One turning vector, and how many steps it has turned
The counts run from 0 to 254.
[155 160  97 109 159 106 140  98  98 120 106 144 106 161 121 146 180  91
 129 130 124 145 128 108 110 103 168 148  90  93 125 145 123 140 109 126
  90 104  76 114 149 100 138 179 112 155 129 129 109 137 125 131 106  47
 134 101 152  99  83 121 163 142]
225
[128 150 130 133 155 152 111 122 130 128 109 145  99 146  78 155 131 103
 158 139 101 177 184  95 104 101 170 133 121 124 104 146 134 167 110  99
  99 133  90 102 131 137 178 161 130 134 140 156 101 132  96 138 143  71
 133 132 163 112  60 133 160 123]
114
[162 169 138 100 139 127 153  93 127 147 109 164  64 159 141 168 140 106
 158 115 131 170 128 100 153  88 185 148 121 108 126 177 146 164 125 127
 125 114  78 103 134  90 130 160 148 118 122 157 136 107 123 119 115  82
 124 125 147 128 105 151 180 132]
38
[186 166 119  91 138 110 160  81 117 127 104 173  95 110 126 114 106 117
 118 114 119 157 120  95 112  85 142 138 137 103 102 131 121 146 124 169
 151 132 124 149 140  86 112 159 128 163 112 131  82  84  86 131 137 122
 106 103 118  89  83 154 165 180]
203
[132 134  95 110 153 100 105 112 151 137 123 145 110 127  95 149 157  88
 154 133 117 130 140 118  98 120 173 145 123  94 107 115  90 161 111 120
 146 105 105 169 118  98 134 182 101 156  91 162  75 103  97 128 119  78
 110 121 110  86 103 177 169 139]
236
[116 151 108 130 169  77 164 112 135 131  81 202 120 185 129 153 146  97
 119 110 114 168 152 123 124 114 146 148 153 121 120 145 133 167 126 144
 125 118 151 113 130  89 154 150 105 132  76 135  98 125  95 154 111  95
 102 112 131  99  96 129 166 161]
65
[182 139 119  81 137  93 153 102 117 144 130 184 113 131 124 122 123 111
 109 119 132 141 124 106  92  91 143 134 128 121  89 140 104 148 128 151
 129 139 110 131 131  83 107 171 120 178 108 123  91  95  96 125 137 106
 114  96 122  82  83 135 175 173]
202
[ 98 155 121 144 184  90 140 113 129 130  81 164 110 178 129 148 151 107
 137 122 149 180 164 110 135 114 160 149 123 115 119 141 145 142 102 104
 102 129 108  99 125 107 164 155 120 140 122 139 115 109 120 146 137  81
 146 130 161  93  80 119 165 178]
63
[135 184 130 101 127 138 136  94 141 116  90 189  89 158 131 144 125  98
 116 140 139 200 133 125 161 111 151 155 110 140 138 147 138 166 115 113
 129 119  82 117 152 113 159 144 149 134 123 174 129  80 111 148 141 100
 121  98 129 113 107 131 169 188]
45
[167 195 165 152 146 133 164  92 122 116  73 137  98 142 113 138 134 105
  98 106 127 195 139  98 139 100 156 168 140 107 110 152 146 119  96 157
 133 129 104 103 142 130 154 152 158 118 134 119 102  98  90 131 122 116
 152 117 138 101  70 137 127 159]
2
[119 131  98 124 168  65 133 121 101 140 110 141 121 163 125 152 170 102
 114 116 150 156 123 102 119 111 161 138 123 109  90 146 137 147 110 135
 115 116  92 123 138  92 151 183 104 156 107 126 109 124 120 128 105  75
 136 102 120  63  95 124 188 173]
217
[127 170 136 113 140 109 123 133 129 136 107 172 107 137  84 156 120 117
 108  78 102 166 150 111 115 119 131 128 132 142  97 154 125 187 130 189
 155 153  94 102 134 121 158 129 130 110 118 148 118 112 113 151 128  82
 160 102 161  93  81 143 181 150]
140
[123 156 135 116 129 108 139 123 148 164  98 174  98 171 133 166 167  90
 122 112 144 168 141 143 172 120 154 150 117 125 115 158 136 162  97 151
 165 134  72 100 140 116 124 184 140 126 119 172 111  92 128 126 120  82
 143 108 126 104 116 147 160 175]
29
[131 145 135 135 147  98 125 135 134 143  93 180 101 164  81 170 131 109
 120  98 103 166 169 105 104 116 157 134 156 139  66 156 129 178 141 154
 125 141 117 101 130 121 163 158 101 119  66 151  97 110 110 127 126  88
 128 131 130 105  85 141 152 120]
124
[144 150 117  84 140 105 145  90 130 147 114 141  66 151 135 168 146 104
 161 121 135 163 136 101 133  85 190 146 117 124 141 164 140 169 119 108
  97 110  92 102 115  77 125 156 152 143 128 143 134 108 107 122 108  86
 120 124 153 114 100 145 186 135]
39
[148 154 125 140 150 114 170  99 135 121  58 179 122 159 127 126 132  94
 124 145 135 184 171 118 128  96 147 171 129 107 129 122 141 121  99 101
 120 139 132 104 137 115 143 164 128 180 126 143  73  98  78 134 147 122
 105 120 134 120  83 124 131 188]
60
[183 150 115 124 138 107 159 118 131 153  81 165  86 145 108 144 141 111
 140 129 125 161 140 107 111  80 145 142 128 122  96 129 126 117 122 135
 116 141 100 115 120 103 100 173 134 192 106 134  67  44 101 101 131 118
 101 127 123  98  95 152 132 145]
186
[140 167 109 126 175 115 139  99 100 114 100 132 100 152 122 143 163 101
 147 123 129 162 122 101 131  86 168 143  99  77 124 146 126 142 100 126
 111  97  75 132 151 107 160 172 117 132 131 131 117 118 112 134  99  56
 146 115 150 103  89 137 164 144]
224
[135 182 105 108 167 106 135 108 149 152 104 170  63 168 126 155 149 133
 146 103 127 164 140  86 115  93 155 124 137 134 135 144 124 151 128 149
 113 114 118 107 111  93 121 122 128 145  98 134 126  75 120 141 125  88
 115 126 172  86  86 150 191 159]
192
[122 148 107 108 131 129 107 127 134 103  76 146 126 118  77 144 136  83
 137 116 123 189 151 139 125 119 158 151  83 126 120 146 132 160 122  94
 116 126  65 116 155 146 171 147 118 172 111 160  93 100  83 124 141  97
 132 106 101 105 118 137 132 171]
103
[152 142  92 118 165  83 157 102 111 110  96 111 114 120 118 138 150  98
 131 112 124 158 115 101 120  85 170 142 118  77 110 124 112 134 109 140
 126 101 109 156 134  90 138 167 106 164 106 112  79 108  82 123  96 104
 115 113  96  79 109 158 148 161]
220
[167 170 121 125 151 122 169 102  97 107  80 158 127 140 118 123 157  90
 115 129 121 172 111 124 142  89 147 170  98  71 110 143 137 133  99 135
 123 110  77 148 167 121 147 176 113 161 117 132  86 107 104 118 114  90
 141  92 106 104  95 132 128 167]
222
[148 146 114 106 141  94 143 114 144 147  86 136 115 125  69 159 147 109
 130  83 101 147 166 102  70  95 148 136 114 136 127 134 114 148 131 151
 103 147 122  90  96 104 136 130 130 171 118 113  86 102  85 136 134 104
 126 118 165  95  78 140 149 127]
134
[149 183 122 123 135 129 142 117 144 115  73 159 114 121  72 136 127 113
 119  78  96 189 157 116  96 114 123 147 115 123 130 135 117 155 127 175
 147 150 128 107 128 127 139 108 140 162 109 134  81  82  70 151 143 117
 131 110 155 112  95 157 130 161]
136
[125 133 111 101 140  94  94 103 173 145 103 152  84 155  94 152 154 113
 132  98 133 143 156 117  92 133 180 152 129 112 111 153 111 166 140 109
 103 107 101 120 118 106 154 143 111 155  89 149 119 106 110 118 129  92
 108 136 120  71 110 161 180 154]
252
[141 177  93 118 141 130 126 109 137  99  78 160 129 151 106 125 165  76
 123 134 108 171 129 143 127 115 132 163  91 102 145 117 104 137  95 135
 142 115  90 147 168 126 149 156 124 166 111 157  81  92 108 142 126  73
 119  91 129 107 106 152 128 177]
230
[159 190 117 129 163 131 151  95 101  99  87 145 101 146 120 132 149  97
 131 121 118 178 109 112 155  88 157 156 105  64 122 143 131 141 104 146
 123  98  77 146 172 110 161 160 112 132 120 136 105 113 115 120 108  74
 139 102 128 112 103 141 144 156]
223
[137 137 129 131 158  88 129 129 136 144  98 161  96 133  72 176 117 112
 136  83  89 158 164  91  91 102 169 137 160 131  81 140 120 172 135 144
 129 137 124 122 108 104 161 148 101 132  74 132  84 105  81 128 129 112
 116 149 123  93  93 169 162 116]
125
[129 161  96  91 130 121 107 113 144 107  81 138 109 128  90 146 136  91
 147  89  89 188 144 117 123 126 164 134 115 118 148 147 138 177 132 128
 137 105 114 129 141 123 162 126 124 165  67 154 101 113  57 139 114 106
  85 113  99 110 122 168 149 149]
101
[129 160 107 135 140  76 153 106 150 135  78 111 123 123  90 162 162  77
  91  94 126 181 140 119 110 105 162 155 122 139 136 118 101 122  96 138
 123 127 119 115 115 106 131 148 149 161 119 106  87  73  79 152 105 121
 131 106 131  73 103 146 133 164]
8
[127 177 121 128 155 125 124 119 145 117  78 136 114 106  62 144 111 121
 130  78 110 190 160 110 119 108 139 141 107 120 135 126 116 152 113 165
 140 142 104 117 136 129 159 117 137 148 130 134  94  84  71 151 143 111
 165 126 163  93  88 156 133 170]
137
[152 186 116 124 146 121 140 134 101 117 110 131  97 111  99 160 122  91
 126 112 111 203 110 102 164  76 158 131 113 134 104 157 135 158 111 152
 141 130  58 137 160 126 151 159 127 105 119 148 121  81 110 126  99  90
 157 100 119 106  98 149 153 120]
164
[123 158 134 131 141 120 128 128 140 128  83 145 118 112  62 146 119 111
 118  87 121 181 165 120 118 111 133 144  90 137 124 134 119 151 114 151
 128 154  71  98 128 135 160 129 128 147 154 143 108  78 100 151 157  90
 180 117 167  90  80 128 145 174]
138
[125 156 119 110 151 122 151 103 122 127  91 185 124 171 122 124 152 101
 130 101 118 164 165 145 125 119 130 152  85 108 133 155 136 177 114 146
 140 134 102 102 149 114 147 162 120 143 137 153  92 147 117 156 147  60
 143  91 168 123  76 122 163 172]
80
[146 144 107 105 172  78 173  93 109 124 105 157 106 126 108 148 136 107
 151  96 100 137 150 115 105  92 168 150 128  89 126 128 118 186 122 141
 129 112 129 134 112  65 145 154 105 150 112 118  82 148  88 146 117  83
 122 123 156 120  83 152 173 138]
74
[164 144 145 138 138 104 162  88 128 131  89 115 108 121  95 140 135  97
 111 116 131 175 151  95 114  88 173 168 137 104 100 128 126 118  97 139
 123 130 113 120 119  99 138 176 152 158 137 108  76  92  62 115 127 142
 145 126 110  79  75 148 135 159]
0
[136 173 122 133 139 157 110  91 168 112  75 153  83 155 103 130 135 123
 165 116 117 166 152 121 136 128 166 167 109  72 141 144 134 138 106 134
 133 104  98 131 141 133 153 143 129 158 112 165  91  89  87 106 145 101
 109 145 130 101 103 182 130 164]
247
[124 141 131 114 146 112 121 111 103 132 108 168 104 150 125 147 139  97
 158  89 105 148 148 126 141 115 160 135 120  79  90 172 162 193 128 157
 162 122  90 121 142 103 162 173 109 122 107 170  98 155 107 118 123  66
 148 114 116 119  98 154 179 151]
89
[111 149 104  99 152 122 102 120 122 122 100 137  92 156 103 152 160  97
 167 103 109 170 157  99 118 112 183 130 106 115 145 177 160 180 135 116
 103 112  87  91 126 119 168 149 128 149 104 149 115 146  90 135 109  63
 117 118 142 108  88 149 170 138]
98
[146 149 131 130 148 105 143 135 123 164 114 188  85 160 108 165 144 118
 126 146 148 168 146 111 135  92 147 129 127 140  65 153 134 138 113 129
 124 143  69 110 134 119 128 193 115 132 120 157 101  64 145 101 131  77
 138 126 131  97  89 141 162 137]
182
[152 161 114 108 106 112 140 108 158 151  90 157 110 144 124 154 172  74
 121 113 114 166 148 142 135 115 139 151 122 120 142 121 121 146  87 161
 177 140 121 109 123 110  93 176 161 162 115 153  64  87  96 134 117 105
 103  98 123 111 109 174 136 166]
25
